In the data rows, the value 128 means zero.
Some points, one per row:
[228 147 168 133 194 107  31 116 131 138 146 178 143 143 112 104]
[132 147 133 141 107 121 119 136 111 124 124  96 118 144 138 150]
[132 137 166 129 109  93  87 106 161 104 107 133 143 111  87 158]
[117 104 111 109  67 161 140  95 157 140 128 127 167  64 123 145]
[112  70 115 148  98 133 188  72 130  81 122 124  90  99 110 148]
[ 97 122 112 126 135 130 101 141 124 141 103  94 117 122 143 115]
[138 137 118 149 129 161 116 145 100 179 108  73 138 158 154 136]
[116 126 116 122 171 105 136 157 131 129 136 148 129 149 132 130]
[100 127 191 175 124 126 124 136 125 141  24 160 137 130 134 152]
[112 123 118 163 166 154 130 117  65 132 131 161 140 122 144 147]
[127  70 129 137 103 131 212  82 122  69 140 154  94 107 121 152]
[154 139 177 162 150  94 160 149 114 106 124 113 125 162 128 134]
[107 132 126 146 154 135 118 151  86 123 118  83 128 125 153 137]
[115  68  57 152 185 108 225 105 134  86 174 135  98 129 122 171]
[207 160  69   9  26 167 126  92 199 165 189 126 102 114  90  71]
[127 130 173 104  88  97  99 104 166  77  84 147 135 112  86 183]
[188 179  91 111 146 174 156  96 109 193 181 173 120 124 122 130]
[137  82 108 149 123 150 192  67 110  95 134 118 101 104 100 145]
[104 128 131 150 164 134 118 152  66 114 122 104 130 136 152 129]
[129 122 114  75 115 136 133 129 167 118 151 133 137 110 110 103]
[100 102 110 136  67 152 148 102 134 153 128 130 150  70 127 164]
[115 116 217 227 170 135 119 187   0  70  11 184 154 163 189 144]
[129 132 111  99 143 112 130 147 150 152 123 123 122 144 132 138]
[107 132 102 143 129 114 146  90 121 110 125 131 128 115 109 202]
[179 135 168 180 155 125  87 116 143 130 160 110 141 105 107 106]
[ 65 134 109 146 102 106 174  73 122  66 100 110 128  99 102 224]
[121 135 108  94 116 122 132 148 158 126 126 101 126 132 146 127]
[197 157 102  83 168 102  46  84 192 166 176 161 118 140  56 136]
[157 119 149 152 120 122  76 112 139 137 155 107 134 118 102 148]
[133 154 127  89  97  87 155 104 173 105 147 152  98 109  99 158]
[ 70 131  79 174 160 157 179  92  96 186 108 139 149  92 145 232]
[125  83 104 136 107 134 166 102 132 156 126 103 110 129 107 160]
[139 106 141 142  99 155  85 133 141 189 126  96 172 102 133 121]
[119 107 153  53 107 153 122 162 106  20  98 176 150 164 104  40]
[126 130  91 114 140 145 131 148 127 152 137  91 122 135 156 112]
[160 115 156 149 154 124 126 134 112 119 139 136 116 147 114 119]
[140 138  91 118 126 151 135 150 132 150 157  86 130 151 141 105]
[ 88 120 182 116  53 125 148  89 119  26  39 136 145 134  91 170]
[138  88 120 185 203 101 164 135 110 115 167 123  79 158 125 137]
[177 126 150  97  68 122 110 131 190 138 164 107 115 128 110  90]
[ 95 123 122 119 132 108 126 143 148 105 153 113 124 129 147 120]
[151 142  76  80 131 146 140 137 137 144 163 116 123 137 130 101]
[111 127 114  97 136 117 128 152 118 119 146 114 112 135 130 116]
[140 152  92  97 138 144 132 121 137 125 153 118 104 115 123  75]
[119 135  82 117 174  96 140 155 159 150 186 114 114 142 130 117]
[143 136 171 185 150  82 176 144  99 103 147 131 111 135 131 178]
[157  93 186 190 114 137  56 131  92 137 130 122 152 114 114 131]
[158 151  91 161 142 174 134  85  76 188 137 157 146 125 128 169]
[106 129  88 127 171 102 153 152 137 140 187 154 105 123 141 130]
[151 152  74  77 129 115 161 150 163 143 172 111 108 141 134 116]
[177 107 161 114  81 139  78 119 174 162 142 103 152  96 101 100]
[117 112  98 144 159 133 149 132 105 135 147  95 115 129 143 154]
[123 126 112 112 164 102 125 132 159 161 134 152 108 123 118 127]
[181 126 169 134 116 144  65 109 119 130 116 142 129 122 106 105]
[ 82 121 183 138  64 141 157  99  93  48  31 118 151 141 110 172]
[133 142 122 115  88 167 135 142 107 119 110  71 136 123 174 140]
[142 116 157 133 118 145  69 122 135 168  87 112 164 105 121 137]
[149 159 109 148 129 171 117 103 107 182 164 140 122 121 125 137]
[137 140 119 114 133 142 122 125 128 133 120 114 125 132 131 110]
[125 128 101  90 148 115 138 144 163 136 145 128 123 141 134 137]
[ 58 121 155 185  18 198 146  76  79 183  13 116 158  76 124 151]
[133  73 187 211 200 146 143 138  16  66  79 139 103 178 137 154]
[102 118 108 103 161  95 135 136 186 131 123 156 130 117 139 151]
[ 89 125 116 125 124 101 157 115 144 112 166 134 121 110 120 167]
[136 143 101  50 107 134 137 130 162 108 159 113 114 125 116  83]
[176 179 123 116 199 112  84  99 119 113 143 170 110 148 110 136]
[141 135 147 159 135 112 157 144 116 124 143 110 122 138 140 133]
[153 125 187 212 171 130  63 134  58 143 101 125 154 144 137 156]
[149 151 117 110 136 157 126 128 112 148 120 112 132 139 147 131]
[141 120 147 143 140 100 123 142 149 122 128 147 113 122 135 126]
[162 118 156 160 136 119  77 122 118 136 143 133 135 128 100 141]
[113 132  99  99 109 120 126 150 146 120 156  95 111 135 141  99]
[197 151 153  60 107  91 202 139 185  89 143 166 120 143 108 108]
[212 175 156 143 170 120 127 132 109 195  93 151 155 163 154 121]
[167 115 115 117 155 127 161 118 140 111 167 129  84 135 101 101]
[135  70  55 163 150 125 219  98 129 147 214 120  89 120 103 152]
[123 129 104  67 111 139 125 129 156 127 140 109 123 125 123 104]
[ 94 125 118 144 167 102 135 151 130 121 152 131 125 132 146 137]
[176 163 181 127 123 128  69  95 126 186  76 173 124 127 110 119]
[125 135  95 123 184 106 153 157 129 146 168 134 118 137 148 120]
[192 105 180  67  32 161 159 141 156  64  73 164 142 147  77  35]
[ 62 119 137 118 167  77 127 161 145  86 146 135 125 127 167 134]
[190 171 183 187 161 116  70 114  87 160  68 149 134 182 137 146]
[ 81 126 134 128 160  92 133 164 116  71 116 120 120 130 174 149]
[144 157 131 185 178 151 124 119  75 181 141 150 131 135 137 139]
[118 125 133 111 121 128  93 112 180 188  85 119 117 112 117 142]
[ 99 113 109 167 141 101 108 107 109 143 121 127 133 115 102 197]
[104 140 162 133 130 144  92 127 109  85  94  82 131 126 134 107]
[182 142 111  76 111 149 104 101 185 164 182 168 145 104 110  85]
[ 91 110 189 187 136 133 127 180   8  69  26 168 145 148 185 154]
[135 134 115  83 126 140 129 100 163 111 144 157 116  90 107  88]
[140 131 136  60  65 130 153 165 153  43 148 179 145 141 127  11]
[123 114 152 118 140 117  97 154 137 108  74 179 132 190 103  68]
[ 95 121 128 132 115 138 102 141 118 114 130 104 133 114 156 129]
[ 97 130 138 151 137  91 141  96 115  82  90 132 127 129 112 207]
[ 90 110 120 136 149 102 115 141 159 146 120 129 129 131 140 142]
[141 130 115  82 107 115 153 158 184  85 153 167 152 161 120  67]
[ 58 126  95 218  93 216 195  89  32 165  57  90 167  71 175 255]
[211 197 113 181 205 195  98 109  49 231 153 138 143 178 150 125]
[ 91  52 112 147  79 137 181  90 112  85 118 102 102 108 123 158]
[128 155 202  86  62  66 183 141 172   0  90 207 149 166  95  94]
[121 144  72  78  21 201 216  71 129 177 145 132 151  45 122 163]
[128 127 123 196 105 202  27  93 115 227 166  96 146  93 108  81]
[115 138 115 150 177  94 136 129 160 129 159 144 112 121 126 114]
[ 92 117 104  98 161  81 130 155 156 118 153 143 102 128 135 115]
[141 148  74  70 149 116 158 152 173 146 163 112 118 134 141 129]
[124 136 124 131 152 135 109 140 118 149  99 101 121 130 137 120]
[ 89 110 139 168 194  93 112 156 125 154  99 138 134 142 144 176]
[158 157 179 194 112 168  81 110  78 169 105  71 143 155 128 122]
[185 156  62  62 116 144 169 122 169 184 184 137  83 106 110  85]
[114 130 110 127 117 132 117 147 129 158 128  80 125 126 143 127]
[ 79 106 137 114 115 100 136 115 170 136  64 183 119  93 122 162]
[102 125  98 122 180 104 129 161 146 128 108 117 123 136 167 156]
[135 139 120 114  97 152 112 133 128 148 112  91 114 129 135 104]
[169 158  71 176 165 205 158  80  33 210 133 177 152 133 151 175]
[ 50  96 134 172  52 186 112  95 118 145  84  70 167  65 146 160]
[159 138 193 113  67 109 136 135 145  45  80 212 156 132  96  60]
[179 137 148 157  98 197  22  98 134 219 107  72 182 101 123  77]
[139 127 103  67 108 149 126 118 184 146 151 111 137 126 117 110]
[ 71 129 203 179 105 141 124 126 128 151   0 166 147 120 133 156]
[ 93 112 154 178  96 161 101 133  90 167  74  78 147 126 156 156]
[154 157 104 144 161 148 107 128 113 186 143 125 114 140 132 117]
[111 140 132 103  92 125 117 127 143 103 125 107 105 107 138  90]
[147 134 139 118  73 175 107 120 123 126 107 115 131 145 112  67]
[102 110 161 100 116  94  82 134 174 137  65 128 119 121 130 149]
[121 125 137 148 136 140 123 148  94 127 105 130 142 143 145 131]
[109 132 109 107 150  90 130 158 143 136 143 119 110 138 133 130]
40 more points follow, each with its number after it:
[134 123 151 106  70 129  60  90 162 101 105 113 136 115  72 161] 0
[130 137  89 111 141 125 134 149 137 158 170  87 115 138 134 118] 1
[120 132 128 125 131 131 132 139 136 132 130 116 131 125 149 137] 2
[114 126 142 105 137 151 134 164  77  68 124 132 138 146 157  98] 3
[131 133  68  60 102 122 139 142 184 144 189 105 105 128 122  79] 4
[126 132 105 166 140 167 113 157  74 173 127  51 130 169 159 122] 5
[ 92 133 130 145 128 131 122 128 114 144 111 123 126 120 130 133] 6
[128 145 101 135 167 110 121 142 152 167 147 111 106 130 123 104] 7
[119 129  94  82 113 114 143 130 194 117 182 125 123 119 125 101] 8
[ 96 113 120 122 117 110 120 138 147 128 152 121 122 125 134 114] 9
[139 138 131 107 136 121 140 112 148 104 140 154 115 104 116 108] 10
[147 144 158  79  46 120 138 135 172  46 130 174 139 103 122  62] 11
[150  67  84  67  86 120 244  87 182  64 165 160  95 106 113 160] 12
[130 129  80  52 124  85 163 132 232 112 201 163 113 118 123 105] 13
[121 137 125 153 135 143 110 116 134 173 148  82 128 128 124 123] 14
[120 137  92 138 162 130 137 157 117 150 164  89 123 141 157 128] 15
[171 123 120  83 125 127  85 128 224 210 148  99 178 118 116  68] 16
[112 114 161 142 109 171  98 114 125 141 100 140 171  81 152 138] 17
[177 161  91  95 118 150 168 110 121 138 142 166 108 108 124 113] 18
[ 94 148 160 138 124  87 136 113 149  76 101 120 122 122 127 186] 19
[129 145  94 114 161 146 132 126 119 124 168 121 109 114 125  72] 20
[195 182  86 107  83 170 252  64  95 161 128 233 128  44 130 138] 21
[136 103 157 173  80 127 177 161  74  47 118 201 157 160 137  60] 22
[121 154 146 177 136  62 136 107 122  96 150 151 100 130  92 217] 23
[102 126 115 152 170 117 122 158 103 139 120 101 121 134 165 151] 24
[148  87 159 163 139 105 167 128 114  81 135 131  87 149 126 147] 25
[108 122  91 177 199 144 107 151  83 175 148  77 129 165 162 116] 26
[ 80 113 166 255 232 148  92 155   0 156  89  91 155 164 173 178] 27
[187 137 144  73 111 101 161 137 188 118 143 158 134 135 112 105] 28
[133 132 136 131  51 146 145 168 126  72 135 147 166 151 144  34] 29
[153 148  74  74 129 135 160 139 170 155 166 105 124 125 140 124] 30
[123  81 121 160 123 113 198 108  80  50 112 178 111 150 106 153] 31
[137 142 125 125 135 149 114 115 135 139 132 112 127 118 118  95] 32
[132 142  87  68 149 113 155 152 161 114 157 129 113 130 134 127] 33
[178 134  75  91 167 105  65  54 154 165 164 201 137 113  65 163] 34
[114 117 124  52 102 110 129 140 153  64  96 161 132 143 105 122] 35
[106 126 124 114 137 110 118 151 123 125 113 114 120 138 147 139] 36
[163 167 126 128 210 100  79 102 120 121 149 179 114 151 106 144] 37
[ 86 131 183 147 103 139 123 131 130 133  11 144 143 119 137 149] 38
[117 123 126 116 161 111 134 154 134 118 125 156 138 153 127 126] 39
Which of these numbered points is nearest to each point below, looking only along the 7 directions in which the first points spread most? Its number follows each.
[165 149 138 104 137 110 171 130 151 100 150 131 115 124 122 124] > 10
[ 81 111 184 168 127 131 106 164  31  86  21 128 139 143 187 160] > 38
[124 143  95 121 149  99 153 157 132 140 188 113 106 123 145 117] > 1
[ 24  85 195 255 245  75  45 194  23 142   0 123 135 180 176 210] > 27
[112 140  87 152 147  64 159  78 117 107 140 175 108 131  81 236] > 23
[106 130 146 159 121 204  71 139  73 128 120  47 147 177 141  51] > 5
[154 141  93 138 146 165 135 149  97 168 161 104 129 158 137  83] > 20
[185 119 128  92 127 135  35 117 179 190 146 140 173 120 111  72] > 16
[121 130  94  89 155 140 127 140 131 139 177 106 122 134 132  99] > 1
[122 132 126  99 129 129 118 114 155 118 132 145 116 104 114  93] > 10
[116 117 123  40  94 110 134 138 163  65  99 156 128 146 105 120] > 35
[104 128 123 100 120 100 126 142 165 105 143 126 115 123 133 106] > 9
[160 124 138 100 132 120 120 130 153 118 151 141 130 103 113 128] > 10
[154 136 141 135  25 149 164 177 127  49 161 178 182 163 132   0] > 29
[147 127  90 107 172  97  79  89 143 153 139 181 130 121  93 161] > 34
[186 112 101 160 191 117 176 113 143 156 217 136  68 147  88  92] > 20
[159 157  51  93 141 144 170 147 157 175 205  93 120 129 148 106] > 30
[162 140 170 141  98 102 175 132 137  98 143 123 121 131 124 129] > 10
[ 59 102 202 255 255 145  79 179   0 139  38 104 158 180 188 197] > 27
[148 123 152  90  90 110  57  88 192 118 103 123 143  96  77 174] > 0
[112 121  86 105 166  94 118 160 160 169 164 118 105 152 122 113] > 7
[ 97 118  99 190 214 149 110 162  71 170 162  75 127 142 170 116] > 26
[124 121 144 179 168 156 142 170  18 116 131 169 135 147 166  87] > 3
[139 152 182 160 105 141 123 137 108 181  64 103 171 144 145 120] > 17
[138 143  86 129 161 118 124 137 159 197 173 107  99 125 123  96] > 7
[ 90  80 124  79  17 160  92  70 161  93  74 103 173  82  68 169] > 0
[148  68  59  92 105 143 218  84 154 113 180 122  95 115 100 155] > 12
[112 141 154 116  94  81 168  92 142  65  96 146 127 113 110 207] > 19
[ 98 119 106 180 191 147 112 153  88 163 146  80 132 138 166 126] > 26
[103 127 133 112 135 101 110 130 163 132 134 129 112 118 113 107] > 9
[114 145 107 178 196  96 126  80  77 125 109 139 128 144  94 212] > 23
[103 117 189 123  98 120 147 201  63   0  63 208 160 170 166  67] > 22
[121 139 102 114 156 137 116 124 140 118 148 105 109 115 121  75] > 20
[132 136 156 168  76 136  41  74 156 147 135  70 120 112  61 134] > 0
[133 148 104  88  47 163 212 107 143 146 138 156 163  86 123 113] > 18
[143  70  60 100  85 162 211  82 146 119 185 106 102 112  91 124] > 12
[ 90 122 120  88 115  91 122 150 169  95 140 117 112 130 143 109] > 9
[191 111 107 141 182 125 179 110 154 127 189 130  67 140  93 110] > 20
[139 144  87  65 128 123 151 143 157 152 151 109 106 122 132 135] > 30
[123 126 107  76 111 101 143 137 180 130 180 148 116 127 109 107] > 8
[101  99 227 181  88 138 130 207   0   0  24 217 172 167 176  50] > 22
[121 134 128 102 147 134 116 104 149 102 172 144 126  97  88  72] > 10
[109 133 102 153 154  88 143  95 106 114 133 160 119 132  99 207] > 23
[123  52 127 164 134 115 224 132  62  18 104 192 114 164 125 140] > 31
[182 167 130 150 185 114  57  88  99 137 159 157 101 171  81 150] > 37
[ 78 123  98 228 255  87 127 189  39 147 168 113 109 163 166 146] > 26
[108 117 112  78 114  87 117 130 209 151 168 141 121 120 107 113] > 8
[120 138  91 177 190 159 123 164  64 173 184  66 127 162 160 113] > 26
[ 94 114 138 152 141 122  98 142 132 170  80 117 147 136 138 159] > 6
[121 131 142 135 174 102 145 158 123 123 112 160 144 153 133 134] > 39
[ 24  79 135 191  21 206 110  72 121 158  85  69 179  33 136 163] > 17
[159 153 116 208 121 235  95  86   0 225  91 103 170 148 163 164] > 5
[191 154 183 181 186  91  91 128  76 101 137 179 124 162 128 135] > 37
[ 87 155 118  94  26 147 235  94 176  77 136 152 186  66 146 128] > 12
[123 132 116 103 105 123 130 139 161 131 157 108 131 132 137 117] > 9
[124 137 116 134 144 110 137 137 151 144 159 130 127 132 130 125] > 7
[184  95  91 135 205 115 196 127 143 154 231 140  66 149 112 130] > 20
[219 159 151 118 144 103  74 127 107 164 120 208 122 197 133 136] > 37
[103 115 124 144 109 138 109 136 129 163 112  97 133 121 151 137] > 6
[124 144 181 225 214 140 139 160  42 160  42  95 168 166 174 195] > 27
[198 110 103 128 164 126 181 107 154 132 190 142  63 139  85  93] > 20
[129 138  89  73 143 115 146 152 158 124 151 121 112 134 133 125] > 33
[ 95 133 176 166 138 156  74 143  81  81  77  76 145 161 145  85] > 3
[ 89 118 121 100 133  91 114 146 172 120 128 119 118 131 139 128] > 9
[161 147  72  29  94 148 151 137 178 133 178 105 121 124 113  68] > 4
[142  83 169 151 155 140 156 125  92  64 117 126 104 155 124 133] > 25
[139 162 140  87 119  84 131 113 170 101 125 126 113 132 104 157] > 10
[ 95 155 161 117 104  66 165 103 154  52  97 144 106 110 105 208] > 19
[113 138 146 138 124 125 128 153  87  83 108 124 136 133 155 107] > 3
[129 109 204 236 201 133  73 164  16 121  70  99 137 165 140 146] > 27
[130 112 119 128 179 110 151 152 132  99 140 151 120 165 125 124] > 39
[122 144 127 168 132 145 106 114 132 186 151  68 123 131 123 119] > 14
[173 134 169  85  63 117 186 143 150  70 116 141 131 162 105  81] > 11
[185 182 109  90 137 171 147  86 130 187 109 223 111  89 100 138] > 18
[ 88 162 181 152 134  68 147 107 134  44  87 127 117 121 120 215] > 19
[ 85 101 195  96 128  34 136 183 213 128  34 223 158 180  95  74] > 35
[129 136  85 106 176 131 142 150 134 163 164 111 119 141 140 138] > 1
[204 138 170 141 180 114  52 127 123 131 135 160 139 145 118 112] > 37
[157 151 223 249 255  85 125 156   0  76  30 187 121 162 175 196] > 27
[172 150 156 122 146  96 181 134 152  97 152 129 122 137 124 145] > 10
[ 97 110 188 188 118 143 129 161   0  51  20 159 154 136 172 174] > 38
[193 165 166 172 192 131  88 125  71 188  89 156 150 177 148 149] > 37
[116 134  97  78 143  89 140 154 173 132 152 127 110 135 130 125] > 33
[142 140  48  28 129  92 175 146 213 133 223 152  94 125 119  80] > 13
[133 143 153 114  56 135 163 191 111  18 130 164 173 163 167  24] > 29
[235 108 150   8   0 214   0  52 202 141 176 140 144  78  55  25] > 16
[237 134 136  36  89 111 157  96 207 123 145 212  97  80  84 120] > 28
Here are 40 other points, each followed by its number:
[186 107 161  84  97 121 177 118 157  74 106 173  94 122 101 114] 0
[126 127 142 136 111 124 108 130 141 151 134 115 126 121 121 118] 1
[177 122 159 113  86 129 116 116 170 146 153 103 142  96 106 113] 2
[151 137 147 101 131 116 158 151 109  79 109 159 129 144 142 109] 3
[126 130  84  89 164 157 130 134 125 147 199 103 124 130 131  87] 4
[217 171 150 134 128 161  85 120 115 181 111 117 143 177 148  80] 5
[133 117 130  97 129 145 134 143 114 107 122 145 141 134 121 102] 6
[190 143 162 130 109 101 124 127 165 141 142 158 101 111 101 100] 7
[130 143  69 158 159 170 149 101  65 186 151 141 130 119 137 166] 8
[168 133  82  44  84 172 120  95 224 191 196 156 155  78 106  72] 9
[109 130 110 113 151  92 130 161 148 132 166 126 110 146 137 110] 10
[119 126 106  88 113 103 149 133 174 129 166 145 119 116 130 113] 11
[250 184 175 161 147 162  56 104  92 212  59 124 140 196 153 110] 12
[104 120 128 154 172  89 133 151 125 137 141 145 126 135 135 148] 13
[129 149  86 120 176 101 128 142 159 171 182 118  92 126 110  96] 14
[116 101 148  63 135 152 116 156 102  39  96 178 145 163  95  62] 15
[192 195  82  15  63  56 196 103 255 100 255 171 129 133  60  13] 16
[ 82 105 123 127 157  73 110 143 182 144 116 152 119 129 137 149] 17
[210 158 162  86 105 119 116 105 139 105 140 170 115 134 104 118] 18
[149 129 180 205 149  92 138 138  74 104 149 130 107 147 137 176] 19
[127 128 151 118  73 132  69 103 151 112  99 103 132 118  91 141] 20
[147 132  53  46 167  94 164 149 203 158 221 156  89 129 120 100] 21
[186 155 192 158 126  91 179 143 118  85 113 171 121 158 104  73] 22
[134 136 134 132 123 128 117 117 149 158 127 131 121 123 114 106] 23
[101 130 174 166 116 131 116 158  80  64  79 123 144 133 175  96] 24
[158 125 169 142 134 133 102 133 114 126 130 133 131 139 113 110] 25
[109 136 119 119  80 139 113 138 138 138 141  59 125 118 152 120] 26
[166 146  70   3  35 131 170 118 255 127 221 131 128 109 102  63] 27
[159 122 165 162 162  94 115 159 125 120 131 143 117 155 129 135] 28
[ 89  87  62 130   0 255 108  60 119 176 154  83 175  40 123 151] 29
[107 144 141 162 160 157  76 137  89 119 106  51 137 153 136  86] 30
[ 79 137 131  92  53 125 183 109 180  96 105 143 166  84 145 143] 31
[102 124  88 116 184  77 129 163 165 136 136 134 112 144 146 132] 32
[123 130 113 150 133 133 113 109 146 171 141 139 132 106 114 116] 33
[131 123 149  61 100 137  79 108 166  77  90 127 149 107  95 150] 34
[117 132  94 142 153 153 120 148 113 164 171  76 129 145 149 110] 35
[156 168 127 200 198 168 132 117  41 191 146 161 135 139 146 152] 36
[196 148 109  61  81 167 161  97 157 160 115 163 111  97 115 120] 37
[169  94 125 129 144  98 188 145 153  81 187 164  93 182 105  81] 38
[ 96 121 138  86  95 100 120 151 151 100 110 126 123 122 149 127] 39
Which of these numbered points is nearest to each point below, looking only along the 7 directions in which the first points spread most? Its number follows each.
[ 98 119  98 107 163  89 124 156 161 141 113 133 112 136 146 136] > 32
[104  95  71 131   8 228 138  61 131 186 131 119 155  21 112 138] > 29
[194 106 154  73 103 115 196 104 164  64 107 188  66 115  98 129] > 0
[157 151  44  58 146 131 166 149 183 179 236 107 104 136 126  93] > 21
[ 97 128 113 164 182 105 136 148 125 126 153 116 132 140 154 144] > 13
[ 75 105 129 136 157  79 101 148 162 143 109 141 127 130 136 142] > 17
[125 127 129  76 107 138 130 144 121  86 112 121 132 135 136  96] > 6
[128 120 131 130 136 150 131 134 102 128 122 148 141 143 132 121] > 6
[114 137 126 137 147 139 107 110 137 129 144 102 129 103 121  90] > 1
[110 131 116 103 152 100 130 149 137 112 154 132 120 145 128 113] > 10
[ 72  90  93 166  58 232 146  66 110 157 169 120 170  15 148 158] > 29
[121 141 104 117 143 103 148 160 145 119 151 119 122 130 150 132] > 10
[234 170 181 106 114 103 144 105 138 106 129 206  98 122  99  96] > 18
[103 135 110 107 166  77 138 162 141 109 167 129 107 144 130 118] > 10
[110  77 130 107 112 143 181 116 101  45 106 139 122 133 131 139] > 3
[162 127 163 140 129 130 107 130 127 125 143 126 132 130 115 106] > 25
[137  87 148 203 202 135 143 123  64 108 138 110 102 164 117 143] > 19
[137 158 179 219 111 195  73 111  62 192  84  30 154 164 135 127] > 30
[ 91 123 148 110 102  98 139 138 153  42 116 137 143 115 145 115] > 39
[ 84 102 147 200 156 138  94 142  79 143  83  90 137 136 169 161] > 30
[125 138 142 109  59 123 146  84 148  86 100 123 128 113  78 138] > 34
[124 135 105 112  85 157 115 137 135 159 158  67 127 136 134  98] > 26
[177 126 212 211 107  99 110 179  90  63 123 189 134 178 112  13] > 22
[187 182 132 208 218 183 109 112  23 210 138 181 146 172 161 136] > 36
[148 102 187 139  25 163  92 117 115 131 114  85 140 120 105  97] > 20
[134 141 124 110  63 136 128 146 134 128 124  75 123 139 155 123] > 26
[139 137  84  96 156 155 133 145 118 150 159  96 122 149 129 102] > 4
[179 137 157  88 106 117 173 141 165  80 134 138 128 148 114 105] > 0
[173  94 113 150 175 108 177 134 135 107 181 136  79 169 108 119] > 38
[ 91 113 184 167 145 148 104 178  24  62  46 110 150 161 172 125] > 24
[118 117 132 106 131 133 114 132 125 119 118 150 143 149 124 109] > 6
[125 130 197 180 133 132 149 151  51  56  72 133 146 136 158 119] > 24
[ 54  79 106 125   0 217 148  80 124 136 103  97 183  25 147 180] > 29
[ 97 113 216 217 138 154 135 200   0  32   0 176 155 159 211 161] > 24
[ 83 133 122 153  19 230 169  75  63 169  44  75 168  80 155 204] > 29
[127 121 134 118  96 156 122 136 118 121 128 127 144 133 128  96] > 6
[136 114 178 212 154 150  10 143  59 138 106 125 182 172 141  68] > 30
[156 156 161 188 165 178 123 141   7 153  74 151 141 155 168 147] > 36
[228 182 180 194 181 132  40 114  79 209  59 153 143 201 149 118] > 12
[170 147 112  66  72 138 165 104 179 136 147 168 104  77 108 103] > 37
[125 129  92  56 111 101 158 129 207 115 172 157 117 112 125 111] > 11
[ 94 100  92  93  48 177 157  83 160 143 112 135 180  44 128 151] > 31
[150 149  65 153 133 190 165  81  70 197 152 156 144 106 131 168] > 8
[138 168  79 150 159 199 154  73  69 203 123 142 163 101 146 180] > 8
[ 87 154 175 252 226  81  99 121  37 104  92 113 111 157 122 214] > 19
[203 140 169 111  78 111 128 122 169 129 131 170  98 104  99  85] > 18
[164 132  71   0  39 122 181 110 255 110 189 173 110  83 109  83] > 27
[155 137 102  46   0 170 134 104 194 167 166  90 129 101 120  87] > 9
[165 147  67   0  60 118 175 115 255 139 204 147 122  99 106  93] > 27
[122 132  94 157 170 150 113 144  97 169 146  78 123 152 152 108] > 35
[121 131 178 185 119 107 157 134  93  87 129 104 119 129 138 149] > 19
[ 86  96  66 123  57 208 129  80 146 189 148 103 178  48 122 142] > 29
[ 98 125 128 110 181  83 133 173 138  91 119 140 122 156 150 142] > 32
[141 158  91 154 133  96 148  56 127 127 148 152 105 114  65 186] > 33
[227 205 112 217 217 185  93  99  39 227 162 192 121 171 154 134] > 36
[ 81 128 119  99  34 123 156  54 143  71  95 104 127  89  92 190] > 31
[128 137 102 138 130 154 145 112 140 155 137 115 145  96 135 147] > 33
[124 139  65 120 208  97 155 156 147 178 222 117 106 141 135 117] > 14
[103 126 103 156 170 129 118 160  95 165 160  84 117 146 146 122] > 35
[128 128  98  96  77 153 120 116 144 151 130  82 134 107 124 145] > 26
[149 143  79 107 113 163 135 151 132 156 164  74 126 154 140  89] > 4
[119 133 156 144  99  84 122 110 135  87 107 157 138 119  94 167] > 34
[164 143  42  14 119 127 161 144 204 170 201 133  99 129 107  85] > 21
[109 117 130  90 151 131 123 125 126  95 148 154 134 122 110 103] > 6
[180 111 161 103  78 148  97 116 152 119 137 122 137 115 103 113] > 2
[109  63 120 156 136 148 190  89  70  72 121 116 119 122 120 170] > 19
[ 80 127 130 131  30 180 188  86 108 121  89 126 138  61 135 174] > 31
[111 121 104  91 108 120 156 131 182 124 158 148 131  96 134 132] > 11
[143 133 110  65  97 107 154 125 190 123 167 167 112 106 112 108] > 11
[106 124 104 107 160 128 127 145 116 102 141 111 120 126 140 110] > 10
[164  91 133 120 141 102 179 121 155  83 159 138  85 156 117 134] > 38
[182 158 157 137 165 141  76 129  85 159  85 140 151 177 149 122] > 5
[101 112 125 109 133  86 114 139 176 163 129 145 121 128 118 140] > 17
[172 138 176 168 141 135 101 127 119 132 137 111 120 118 104  86] > 25
[156 123  91  62  56 150 162 106 169 132 135 120  95 100 115 108] > 37
[156 138 156 157 132 126 121 150 119 123 122 148 125 159 120 109] > 25
[ 98 112 134 162 200  97 121 157 122 143 108 139 132 143 146 176] > 13
[126 127 115 129 125 131 129 146 131 118 157 127 140 141 133  86] > 6
[120 141 113 133 146 133 128 128 116 155 121 129 128 121 140 144] > 33
[119 128 127 119 134 130 128 144 132 110 129 120 132 138 137 117] > 6
[128 118 108  19  29  86 131 149 255  90 202 178 150 160  77   0] > 27
[138 143  71 154 161 194 161  84  51 192 117 154 143 116 138 189] > 8
[186  99 115  91 145  89 207 120 173 101 168 167  69 139 108 142] > 38
[106 104 162 159 170 150 107 153  39  81  82 157 151 170 131 108] > 24
[128 159 156  93  69  74 156  92 173  81 115 155 104 110  91 200] > 34
[105 110 120 130  74 151  87  76 139 139 123 103 152  92 100 175] > 20
[132 128 114  95 130 147 133 126 134 136 142 126 132 122 123 126] > 23
